Each row of this table is followed by its label. One hidden rule gives the labels. It looks at one to three of the table's principal directions, none of them among the few with the most spread.
[ 0.4 -1.1 -0.2 -0.9 -0.1  0.3  0.5  0.   0.8 -0.6  0.   1.6 -0.1  0.  -0.2  0.   0.4 -0.5 -0.1  0.5  0.1  0.3  0.1 -0.3 -0.5  0.3 -0.6  0.3 -0.2  0.6 -0.1 -0.1] 3
[ 0.3  0.3 -0.6  1.8 -0.2  0.1  0.4  1.3  1.   0.6  1.5  0.6 -0.1  1.1  0.3  0.   0.3 -0.5 -0.8  0.9 -0.1 -1.  -0.2 -0.2  0.1  0.4  0.  -1.6 -0.6 -0.1 -0.1  0.9] 6
[ 0.2 -1.  -0.2 -0.8  0.1 -1.  -0.3 -0.2 -0.7  0.5  0.2 -0.3 -0.1 -0.4 -0.3  0.1 -0.5  0.5  0.1  0.7  0.2  0.2  1.   0.3 -0.1 -0.4  0.  -0.2  0.6 -0.3 -0.5 -0.6] 4
[ 0.1  0.6  0.1  2.1 -1.5 -0.1 -1.6 -0.5 -0.6 -0.4  0.  -1.4  0.2 -0.7 -0.2  1.7  0.  -0.3 -0.2 -0.9 -1.9  0.3  1.9 -0.4 -0.3  0.2  1.5  0.1 -0.4 -0.6 -0.2  0.3] 5
[-0.8  0.9  0.4  0.2  0.6  0.3 -1.3 -0.6 -3.2  1.6 -0.3 -3.  -0.7  0.9 -1.1 -2.  -0.4  0.6  0.9 -1.5  0.5 -1.  -1.3 -0.1  2.5 -1.3  1.3  0.8  2.6 -0.4  0.9  0.6] 1
[ 1.4 -0.5  0.5 -2.1  0.3 -0.8 -0.5 -1.8 -0.4 -1.3  0.   0.8  0.  -1.7 -0.7  0.4  0.8  0.3  0.6  0.   0.  -0.2  2.6  0.2 -1.5  0.1  0.5  0.3  0.  -0.2 -0.8 -0.4] 4
[ 0.2 -0.3 -0.1  0.  -0.2  0.1  0.2  0.4  0.1  0.3  0.6  0.1 -0.6 -0.4 -0.3  0.8 -0.8 -0.4 -0.9  0.5 -0.1  0.6  0.2 -0.1  0.1 -0.5  0.5 -1.   0.4 -0.2 -0.6  0. ] 4
[-0.6 -0.2  0.2 -0.8  0.2  0.2  0.3  0.1 -0.5  0.5 -0.5 -0.4 -0.6  0.1 -0.3 -0.3 -0.6 -0.3  0.1 -0.1  0.7  0.5 -1.2 -0.1  1.1 -0.5 -0.1  0.2  0.9  0.1  0.5 -0.3] 3
[ 0.2  0.  -1.5  1.3 -0.9  1.   1.8  0.6  0.1  0.5 -0.4  1.1  0.  -1.2  0.7  1.8 -1.3 -1.3 -1.8  0.3 -0.8  0.8  0.1 -0.1  0.2  0.5 -0.5 -1.1 -1.9 -0.3 -0.9 -0.2] 4
[ 0.7  1.4  0.2 -0.7  1.4  2.5  0.9  0.5  0.4 -0.1  1.4  0.9 -0.1  1.3 -1.1 -2.4  2.3 -0.1  0.4 -0.8  0.5 -1.8 -1.6  0.2  1.6 -0.2  0.6 -0.8  0.8  0.9  0.7  3.1] 5
[-2.1  1.6 -2.7  5.2 -0.7 -0.1 -0.1  0.6 -4.   4.6 -0.5 -2.5  1.2  1.6  0.4 -1.2 -3.   2.  -0.2 -1.  -1.  -1.  -2.2  0.9  1.9 -1.4  1.   0.2 -0.7 -0.7  0.   0.3] 5
[-0.8 -1.   1.5 -2.8  1.9 -1.7 -1.4 -0.6 -1.2  0.2 -0.6 -2.2 -0.2  0.4  0.  -1.7 -0.9  1.8  0.6  0.1  1.8  0.5 -0.6  0.6 -0.4 -1.3 -0.6  1.4  3.3  0.  -0.4 -2.1] 4
[ 0.7  1.   1.8 -4.3  3.1  1.8  1.6  0.5  1.3 -1.7 -0.2  0.3 -0.6  0.7  0.3 -3.3  2.8 -0.7  1.2 -0.3  2.6 -1.1 -1.9  0.1  1.7  0.8 -1.7  0.1  1.3  0.6  1.1  1.3] 0
[ 0.9  0.5  1.4 -2.3  0.   0.6  0.6 -1.1  1.3 -3.1 -1.5  0.8 -0.3 -1.8  0.7  1.   2.1 -2.   0.6 -0.9  0.3  0.   1.2 -0.8 -0.5  2.  -1.1  0.8 -1.2 -0.1  0.8 -0.4] 6
[-0.1  0.  -0.5 -0.9  0.   1.5  2.3  0.8  0.6  0.5 -0.1  2.1 -1.1  0.2 -0.5 -0.5  0.1 -1.7  0.1  0.4  1.   0.1 -2.3 -0.5  1.9  0.1 -0.5 -0.7 -0.7  0.6  1.2  1.2] 4
[ 1.   0.7  0.4 -0.6  0.7  1.2  0.  -0.5 -0.2 -0.6  1.   0.6 -0.4  0.2 -0.9 -1.   1.3 -0.4 -0.1 -0.6  0.2 -1.2  0.1 -0.3  0.2 -0.2  0.9 -0.5  0.7  0.3 -0.1  1.5] 6
[-0.5  0.4 -0.6  0.7 -0.1  1.   0.9  0.7 -0.4  1.   0.   0.1 -0.4  0.6 -0.3 -0.4 -0.4 -0.6 -0.3 -0.2  0.2 -0.2 -1.7 -0.1  1.6 -0.2  0.  -0.5  0.   0.2  0.6  0.8] 0
[-1.   1.2 -0.5  1.2  1.4 -0.1 -0.3 -0.1 -2.5  1.8 -0.6 -2.3  0.9  1.6  0.7 -2.9 -0.3  1.6  0.6 -1.2  0.9 -2.1 -1.6  0.6  1.2 -0.2 -0.6  1.   1.  -0.3  0.2 -0.2] 6
[-0.2  0.2 -0.2  1.6 -2.1 -0.9 -0.5 -0.5 -0.5 -0.2 -0.7 -0.7 -0.4 -1.3  0.1  2.5 -0.2 -1.6  0.1 -0.4 -1.   0.   1.6 -0.7  0.5  1.1  0.4 -0.2 -1.4 -1.1  0.8 -0.5] 1
[ 1.7  2.  -0.9  0.1  1.2  2.8  2.1  0.1  0.4 -0.4  1.   2.2  0.7 -0.2 -0.1 -1.4  1.9 -0.2 -0.5 -0.6 -0.3 -1.8  0.   0.5  0.3  0.6  0.2 -1.4 -1.8  0.4 -0.7  2.9] 0
[-0.5  0.  -0.9  3.  -2.  -1.2 -0.3  0.3  0.5  0.4 -0.1 -0.1  0.4 -0.7  0.9  2.9 -1.6 -0.5 -1.3  0.4 -1.3  0.7  1.  -0.2 -1.2  0.5  0.3 -0.8 -1.9 -0.8 -0.6 -1.2] 1
[ 0.6  1.1  0.3 -1.2  2.2  2.7  2.1  1.9  2.2 -0.3  1.5  1.7 -0.1  1.8  0.1 -2.7  1.9 -0.2 -0.3  0.4  1.3 -1.  -2.7  0.3  1.1  0.1 -0.8 -1.3  0.3  1.1  0.3  2.6] 5
[-0.6 -0.8 -0.8  1.4 -0.5  0.1  0.2  1.3  0.   1.9  1.3  0.7 -0.8  1.7 -0.8 -0.7 -1.1  0.  -0.4  1.1  0.2  0.2 -1.8 -0.3  0.9 -1.3  0.7 -0.8  0.7  0.5  0.3  0.9] 6
[-0.3  1.2 -0.1  0.9 -0.5  1.  -0.2 -0.6 -1.8  0.6 -0.3 -0.9 -0.7 -0.2 -0.9 -0.1 -0.2 -0.8  0.  -1.5 -0.2 -0.6 -0.9 -0.5  1.7 -0.4  1.3  0.1  0.5 -0.2  0.7  0.9] 3
[ 0.2  0.5  1.1 -1.1  1.4  0.8 -0.3  0.6  0.3  0.   1.2 -0.6 -0.7  1.5 -0.7 -2.2  1.2  0.2  0.4  0.   1.1 -0.8 -1.3 -0.1  1.1 -0.7  0.4 -0.3  2.1  0.4  0.5  1.4] 0
[-0.5 -0.6 -0.9  2.8 -2.8 -1.5 -0.7 -0.4  0.4 -0.2 -0.8  0.1  0.6 -1.4  0.8  3.8 -1.5 -0.7 -0.8  0.1 -2.   1.3  2.  -0.4 -1.7  0.9  0.3  0.1 -2.4 -0.7 -0.4 -1.7] 0
[ 0.   0.9 -0.6  1.5  0.   0.4  0.2  0.1 -0.5  1.   0.9  0.2  0.   0.9 -0.5 -0.6  0.1  0.  -0.4 -0.4  0.1 -1.5 -0.8 -0.1  0.5 -0.3  0.7 -0.9  0.1  0.   0.1  1. ] 6
[-1.  -1.1 -1.1  2.4 -1.2 -0.4  0.6  1.3  2.   0.2 -0.2  1.5  0.9  1.2  1.5  1.  -0.9 -0.1 -0.8  1.1 -0.7  0.7 -1.  -0.4 -1.5  0.9 -1.5  0.4 -1.8  0.6 -0.1 -1.2] 3
[ 2.3  0.   0.5 -2.  -0.5 -0.1  0.  -1.6  0.1 -2.4  0.   0.7 -0.4 -3.3 -0.4  2.3  1.5 -1.4  0.  -0.1 -0.9  0.1  4.4 -0.1 -0.9  1.2  0.5 -0.8 -1.3 -1.  -0.9  0.2] 4
[-0.2 -1.8  0.1 -1.1  0.3 -1.5  0.1  0.6  1.7 -0.4 -0.1  0.5  0.5 -0.2  1.1  0.8 -0.8  0.8 -0.4  1.8  0.3  1.6  0.7  0.5 -1.9  0.2 -1.5  0.1 -0.2  0.1 -1.  -2. ] 0
[-0.3 -0.2  0.3  0.1 -0.7 -1.2 -0.8 -0.5 -0.1 -0.4 -0.7 -1.   0.2 -0.9  0.5  1.4 -0.5  0.1  0.2  0.  -0.4  0.7  1.3  0.1 -0.6  0.4 -0.1  0.5 -0.4 -0.6 -0.1 -1.2] 2
[-0.4  0.7 -2.5  4.1 -1.4  0.2  0.5  0.7 -1.2  2.6  0.7  0.   1.   0.1  0.   1.1 -1.5  0.8 -0.9  0.2 -1.8 -0.5  0.3  0.8  0.5 -0.4  1.  -1.4 -2.1 -0.5 -0.6  1. ] 5
[-1.4  0.3 -0.7  2.4 -1.1 -0.4 -0.3  0.1 -1.3  1.1 -1.3 -1.7  0.3 -0.1  0.8  1.2 -2.1 -0.2 -0.9 -0.7 -0.7  0.6 -0.8 -0.3  0.3  0.  -0.1  0.6 -0.3 -0.5 -0.1 -1.5] 1
[-0.2  0.  -1.2  1.6  1.1  0.1  0.5  1.6  0.4  2.   1.8  0.3  0.9  2.1  0.2 -1.7 -0.3  1.8 -0.7  1.2  0.2 -1.  -1.1  1.  -0.1 -0.8 -0.2 -1.3  0.3  0.4 -0.9  1. ] 2
[-0.3 -0.9 -0.6 -0.5 -0.7 -0.1  0.9 -0.1  0.7 -0.4 -1.2  1.   0.6 -1.3  0.7  1.6 -0.6 -0.2 -0.2  0.4 -0.5  1.4  0.5  0.3 -0.7  0.7 -1.1  0.4 -1.6  0.1 -0.2 -1.1] 5
[ 0.9  2.   0.6 -1.8  2.7  2.7  1.3  0.3 -0.8  0.3  1.1  0.3 -0.8  1.2 -0.9 -3.8  1.4  0.   0.1 -0.9  1.6 -1.7 -2.5  0.1  2.1 -1.   0.6 -0.7  1.8  0.6  0.1  2.8] 4
[ 1.1 -1.3  1.2 -2.9  0.3 -0.6 -0.5 -0.6  1.3 -1.7  0.6  1.  -0.6 -1.1 -0.7  0.8  0.7 -0.1  0.2  0.9  0.3  1.2  1.8  0.  -1.3 -0.3  0.3 -0.2  0.9  0.2 -0.6 -0.4] 3
[ 2.   0.9 -1.4  0.6  0.   2.7  2.6  0.3  1.5 -0.5  1.6  4.4 -0.1 -0.4 -0.6  0.1  1.1 -1.5 -1.5  0.2 -0.5 -0.9 -0.2 -0.3 -0.6  0.4  0.6 -2.1 -2.4  0.8 -0.8  2.6] 4
[ 1.7 -1.2  0.7 -1.2 -0.9 -0.7 -0.9 -0.6  1.1 -1.6  1.4  1.4 -1.1 -0.9 -1.1  1.4  1.1 -1.1  0.   1.  -0.4  0.2  2.7 -0.8 -1.2  0.1  1.1 -0.8  0.2 -0.1 -0.3  0.4] 3
[-0.8  0.8 -0.3  3.1 -2.6 -1.7 -2.3 -1.6 -3.1  1.  -1.2 -3.2 -0.2 -1.8 -0.4  3.1 -2.4 -0.2 -0.3 -1.5 -1.9  0.7  2.  -0.4  0.2 -0.6  2.3  0.5 -0.3 -1.7 -0.1 -1.4] 6
[ 0.6 -0.9  1.4 -1.6 -0.9 -0.9 -0.6  0.1  2.4 -2.   0.3  0.6 -0.7 -1.3 -0.2  2.5  0.9 -1.1  0.2  0.9 -0.3  1.5  1.9 -0.3 -1.   0.6  0.1 -0.6 -0.3 -0.2  0.3 -0.5] 5
[ 2.1  1.4 -0.6  2.1 -2.8  1.   0.3 -1.   0.9 -2.2  0.1  1.6 -0.1 -3.2  0.   4.2  1.2 -2.7 -0.8 -0.7 -2.8  0.1  4.  -0.9 -1.   1.9  1.6 -1.5 -4.1 -1.1 -0.3  1.4] 2
[ 0.8 -1.   1.4 -2.3  1.5 -0.4 -0.9  0.4  2.  -1.2  1.5  0.4  0.1  0.7 -0.3 -1.   1.   1.4  0.   1.1  0.6  0.6  0.6  0.5 -1.7 -0.8  0.  -0.2  2.   0.7 -1.   0.1] 5
[-0.1  0.2  0.3  2.  -2.9 -0.7 -2.1 -1.3 -1.4 -0.4 -0.5 -1.6 -0.9 -1.6 -1.1  3.2 -0.6 -1.6  0.  -1.2 -1.9  0.7  2.1 -1.2  0.4  0.1  2.3  0.3 -0.2 -1.   0.7 -0.3] 0
[-1.1  1.1 -1.9  4.2 -1.4 -0.2  0.   0.3 -2.5  2.6 -0.5 -1.6  0.4  0.1  0.5  0.9 -2.3  0.1 -1.  -0.7 -1.1 -0.6 -0.5  0.   1.1 -0.3  0.7 -0.5 -1.1 -1.  -0.2 -0.3] 6
[-1.   0.3 -0.1 -1.7  1.3  1.4  1.9  0.3 -0.6  0.7 -1.4  0.4 -0.2  0.4  0.2 -1.7 -0.5 -0.3  0.1 -0.7  1.6  0.1 -3.4  0.1  1.7 -0.3 -1.3  0.7  0.6  0.7  0.8 -0.2] 4
[-1.2  0.3 -0.6 -0.5  1.   1.3  1.4  0.2 -0.9  1.  -1.3  0.1  0.4  0.7  0.3 -1.6 -0.9  0.4  0.  -0.8  0.9  0.1 -3.1  0.3  1.1 -0.4 -1.1  1.   0.4  0.8  0.4 -0.3] 3
[-1.3 -1.  -0.5  1.1  0.2 -0.4 -0.9  0.3 -1.4  1.6 -0.2 -1.   0.3  1.8 -0.1 -1.6 -1.6  1.5  0.   0.1  0.   0.5 -1.7  0.   0.  -1.3  0.   1.4  1.7  0.6 -0.2 -0.8] 6
[-0.3 -0.1 -1.8  3.1 -1.4  0.5  0.7  0.9  0.3  1.5  0.8  1.3  0.4  0.6 -0.1  1.  -1.  -0.2 -1.1  0.5 -1.2  0.  -0.6 -0.1  0.  -0.2  0.5 -1.  -1.5  0.2 -0.2  0.7] 0
[ 2.1 -0.7 -0.3 -1.3 -0.6  0.1  0.7 -1.   1.6 -2.3 -0.1  2.6  0.5 -2.5  0.4  2.2  0.8 -0.7 -0.5  0.8 -1.2  1.   3.5  0.  -2.6  1.2 -0.3 -0.4 -2.5 -0.1 -1.5 -0.3] 4
[ 0.8 -0.6  0.7 -4.   2.6  1.2  2.6  0.5  3.1 -1.9  0.1  3.6  0.1  0.8  0.7 -2.4  2.  -0.4  0.3  0.9  2.4 -0.6 -2.1  0.1 -1.   1.  -2.7  0.1 -0.2  1.5  0.1  0.1] 6
[ 0.5 -0.4 -0.2  0.9 -1.7 -1.  -0.4 -0.2  0.3 -0.5  0.   0.1 -0.3 -1.6  0.1  2.8 -0.5 -1.1 -0.5  0.5 -1.1  0.8  2.4 -0.3 -0.6  0.6  0.5 -0.9 -1.5 -0.9 -0.3 -0.6] 1
[ 0.1  0.7  0.5  0.2 -0.1 -0.6 -1.2 -1.  -0.8 -0.9 -0.9 -1.7  0.8 -1.2  0.7  0.8  0.2  0.6  0.2 -1.  -0.8  0.   1.9  0.3 -0.9  0.6  0.   0.8 -0.4 -0.8 -0.5 -0.9] 2
[ 0.  -0.8 -1.2  2.  -1.8 -0.6  0.1  0.2  0.7  0.6  0.3  1.5  0.3 -0.1  0.   1.7 -0.9 -0.1 -0.3  0.9 -1.3  0.7  0.8 -0.1 -1.1  0.1  0.4 -0.3 -1.9  0.1 -0.2 -0.1] 0
[-0.8  0.6 -0.6  0.9  0.4  1.   0.7  0.5 -0.6  0.9 -0.6 -0.4  0.3  1.   0.4 -1.2 -0.3  0.2  0.1 -0.6  0.2 -0.4 -2.   0.1  1.1 -0.1 -0.5  0.6 -0.1  0.3  0.5  0.3] 5
[-0.5 -0.2 -0.2  0.6 -1.2 -0.1  0.1  0.  -0.4  0.  -1.  -0.6 -0.5 -1.   0.2  1.7 -0.9 -1.3 -0.5 -0.3 -0.5  0.9  0.2 -0.5  0.7  0.4 -0.1  0.1 -0.5 -0.5  0.4 -0.8] 1
[-0.3 -0.8  1.4 -0.5 -0.1 -1.4 -2.6 -0.2 -0.6  0.3  1.1 -1.9 -1.   1.2 -1.4 -0.8 -0.1  0.9  1.   0.3  0.2  0.3  0.3 -0.3  0.2 -1.5  1.7  0.6  2.9  0.   0.5  0.1] 2
[ 1.2  0.6  1.7 -3.   1.7  0.9 -0.9 -0.8 -0.4 -1.3  0.7 -0.8 -0.5 -0.1 -1.4 -2.   2.4  0.4  1.5 -0.7  0.6 -0.8  0.7  0.2  0.9 -0.5  1.   0.3  2.1  0.2  0.4  1.8] 5
[ 0.2  0.2  0.6 -1.1  0.   0.2  1.2  0.7  2.8 -1.9 -0.6  1.1  0.4 -0.8  1.3  1.1  1.6 -1.   0.4  0.6  0.1  0.5  0.5  0.  -0.5  1.9 -1.7 -0.3 -2.   0.   0.7 -0.2] 6
[ 1.9 -1.   1.8 -5.3  1.8  2.4  1.7  0.6  3.8 -2.9  1.4  4.2 -1.4  0.6 -1.4 -2.2  3.6 -1.3  1.3  1.2  1.6  0.6 -1.1 -0.6  0.1  0.1 -0.5 -0.3  0.9  2.   1.1  2.7] 5
[ 0.8  0.1  1.  -2.6  1.4 -0.1 -0.1 -0.9  0.2 -1.6 -0.5 -0.2  0.4 -1.1  0.4 -0.4  1.1  0.4  0.4 -0.3  0.6  0.   1.3  0.5 -0.9  0.5 -0.7  0.5  0.4 -0.1 -0.7 -0.6] 1
[ 0.2 -2.1  0.1 -1.5 -1.4 -2.3 -0.4 -0.7  1.  -0.9 -0.8  0.7  0.1 -2.5  0.3  3.4 -1.2  0.  -0.1  1.5 -0.6  2.4  3.   0.4 -2.1  0.3 -0.4  0.  -1.2 -0.6 -0.9 -2.4] 3
Here are more rows. What is the label of each one?
[-0.2  0.8 -1.9  3.2 -1.5 -0.1  0.3 -0.5 -2.7  1.8 -0.6 -0.9  0.1 -1.2  0.3  1.6 -2.3 -0.5 -1.3 -0.7 -1.3 -0.1  0.8 -0.1  0.6 -0.2  1.  -0.7 -1.6 -1.2 -0.9 -0.4] ~ 4
[-2.  -0.3  0.6  0.8 -0.4 -1.9 -1.9 -0.1 -2.3  1.6 -1.3 -3.8 -0.3  0.6  0.2 -0.1 -2.1  1.   0.6 -0.6  0.4  0.7 -1.   0.   1.2 -1.   0.2  1.4  2.1 -0.7  0.6 -2. ] ~ 2
[ 0.7  0.9 -1.1  2.4 -1.5  0.  -0.4 -0.4 -1.6  0.6  0.1 -1.1  0.1 -1.4  0.   1.8 -0.3 -0.7 -0.5 -0.5 -1.8 -0.5  2.5 -0.1  0.6  0.5  1.2 -0.9 -1.5 -1.3 -0.5  0.7] ~ 0
[-0.8  1.5 -0.5  1.4  0.1  0.2  0.2 -0.7 -1.5  0.7 -1.1 -1.   0.9 -0.1  0.6 -0.3 -0.4  0.5 -0.1 -1.6 -0.1 -1.1 -0.9  0.3  0.2  0.3 -0.2  0.7 -0.6 -0.3  0.1 -0.5] ~ 1
[-0.3 -1.   1.7 -3.1  2.5 -0.6 -0.6  0.4  1.2 -0.6  0.7 -0.2 -0.1  2.2 -0.1 -3.2  1.3  1.5  1.   0.6  2.3 -0.6 -1.7  0.3 -0.5 -0.6 -1.2  1.   3.   1.1  0.3 -0.4] ~ 6
[ 0.7 -1.8  2.  -4.4  2.  -0.8 -0.9 -0.3  1.5 -1.9  0.3  0.2 -0.2  0.3 -0.2 -1.6  1.3  1.1  1.   1.1  1.4  0.9  0.8  0.3 -1.5 -0.4 -1.   1.1  2.4  0.7 -0.5 -0.9] ~ 0
[ 0.2 -1.2 -0.1  0.2 -1.2 -1.6 -0.6 -0.3  1.  -0.8 -0.4  0.4  0.4 -1.5  0.7  2.7 -1.1  0.1 -0.7  0.9 -1.   1.7  2.3  0.  -2.3  0.4 -0.2  0.  -1.2 -0.5 -1.2 -1.9] ~ 1
[ 1.4 -0.8  2.3 -6.3  2.7  1.5  1.3  0.   2.3 -2.9  0.   1.8 -1.2 -0.2 -0.5 -2.4  2.9 -0.9  1.3  0.6  2.3  0.5 -0.6 -0.2  0.4  0.4 -1.5  0.5  1.8  1.2  0.6  0.9] ~ 0
[-0.2 -1.5  1.6 -2.5  1.4 -0.5 -1.3  0.1  0.9 -0.7  0.8 -0.2 -0.4  1.5 -0.8 -1.9  0.7  1.1  0.6  0.5  1.2  0.3 -0.9 -0.1 -0.7 -1.  -0.2  1.1  3.1  1.1  0.  -0.4] ~ 1
[-0.5  0.3  0.1  0.3 -0.4  0.5  0.8  1.3  1.2  0.3  0.2  0.  -0.5  0.   0.2  1.  -0.3 -0.8 -0.6  0.4  0.1  0.8 -1.1  0.   1.   0.  -0.1 -1.2 -0.3  0.   0.5  0.4] ~ 5
[-0.1 -0.2 -0.8  2.4 -2.1 -2.1 -1.8 -1.1 -3.   1.5 -0.2 -2.2 -0.6 -1.1 -0.5  2.  -2.1 -0.2 -0.1 -0.2 -1.2  0.1  2.4 -0.4  0.3 -0.6  1.8 -0.1 -0.1 -1.6 -0.3 -1. ] ~ 4
[-0.9  1.2 -2.1  3.5 -0.5 -0.2  0.1 -0.1 -3.1  3.  -0.2 -1.7  0.9  0.2  0.1  0.  -1.9  1.1 -0.8 -0.9 -0.8 -1.3 -0.4  0.8  1.2 -0.6  0.7 -0.6 -0.6 -0.9 -0.6  0. ] ~ 4
[-0.4  1.5 -0.3  0.9  1.   1.1  0.7  0.6 -0.5  0.9  0.1 -0.5  0.4  1.1  0.4 -1.8  0.3  0.5  0.1 -0.6  0.4 -1.2 -1.7  0.4  1.1  0.  -0.2 -0.2 -0.1  0.1  0.3  1.1] ~ 2
[-0.5  1.4 -2.   5.  -1.3  0.  -0.5  0.1 -1.7  2.   0.1 -0.9  1.4  0.3  0.8  0.7 -1.8  1.1 -1.1 -0.7 -2.1 -0.6  0.4  0.3 -0.7 -0.2  1.1 -0.3 -2.  -0.6 -1.1  0.2] ~ 2
[-1.  -0.3 -1.   1.3 -0.4 -0.6 -0.3 -0.3 -2.3  2.4  0.1 -0.5 -0.4  1.2 -1.  -1.1 -1.5  0.6  0.4 -0.2  0.4 -0.6 -1.6  0.   1.2 -1.3  0.9  0.4  1.   0.1  0.6  0. ] ~ 4
[ 0.1  2.1 -1.1  1.5 -0.7  1.1  1.2 -1.1 -2.6  0.7 -1.8 -0.5  0.  -1.6  0.6  0.4 -0.9 -1.1 -0.1 -1.7 -0.5 -0.6 -0.1 -0.3  1.3  0.6  0.4  0.2 -2.2 -1.   0.2  0.3] ~ 4
[-1.6  0.5 -0.6  1.3 -0.1 -0.1 -0.3  0.1 -2.1  1.9 -0.9 -2.   0.2  1.1 -0.1 -1.1 -0.7  0.6  0.6 -1.   0.3 -0.9 -1.9  0.2  2.  -0.3 -0.2  0.9  0.9 -0.1  1.1 -0.2] ~ 2
[-0.2  0.1 -0.9  0.9  0.1 -0.9 -0.8 -0.9 -3.2  2.1 -0.2 -1.6  0.1 -0.3 -0.5 -0.6 -2.2  1.6 -0.1 -0.3 -0.2  0.1  0.4  0.6  0.1 -1.7  1.3  0.3  0.8 -0.7 -1.1 -0.6] ~ 4
[-0.1 -0.6 -0.1  1.  -0.8 -2.  -2.4 -1.6 -2.6  0.9 -0.1 -2.   0.  -0.7 -0.7  0.9 -1.9  1.3 -0.1 -0.4 -0.8  0.3  2.   0.1 -1.1 -1.3  1.7  0.7  1.3 -0.8 -1.1 -1.5] ~ 4
[ 0.1 -1.2  1.2 -1.7 -0.1 -1.4 -1.1 -0.5  1.  -1.3 -0.3 -0.1 -0.2 -0.5  0.1  0.7 -0.1  0.3  0.5  0.7  0.2  1.4  1.1 -0.1 -1.5 -0.1 -0.2  0.8  0.6  0.  -0.2 -1.4] ~ 2
[ 0.5 -0.9  0.8 -1.5  0.  -0.2  0.1  0.2  2.4 -1.3  0.9  1.9 -0.3  0.2 -0.5  0.4  1.3 -0.3  0.3  0.9  0.3  0.3  0.2 -0.2 -1.   0.3 -0.2 -0.4  0.   0.7  0.3  0.3] ~ 0
[ 0.4  3.4 -0.9  1.6  1.5  3.   1.6  0.5 -1.8  0.9 -0.2 -1.1  0.6  0.3  0.7 -2.2  0.8 -0.2 -0.5 -1.8 -0.1 -2.1 -1.4  0.4  2.3  0.4  0.2 -0.8 -0.9 -0.4 -0.1  2.5] ~ 5
[-0.7  0.6  0.3  0.2  1.6  0.1 -0.8  0.4 -1.3  1.2  0.5 -1.8  0.3  2.1 -0.2 -2.9  0.3  1.6  0.6 -0.5  0.9 -1.4 -1.6  0.5  1.  -0.9  0.   0.6  2.2  0.3  0.2  0.6] ~ 0
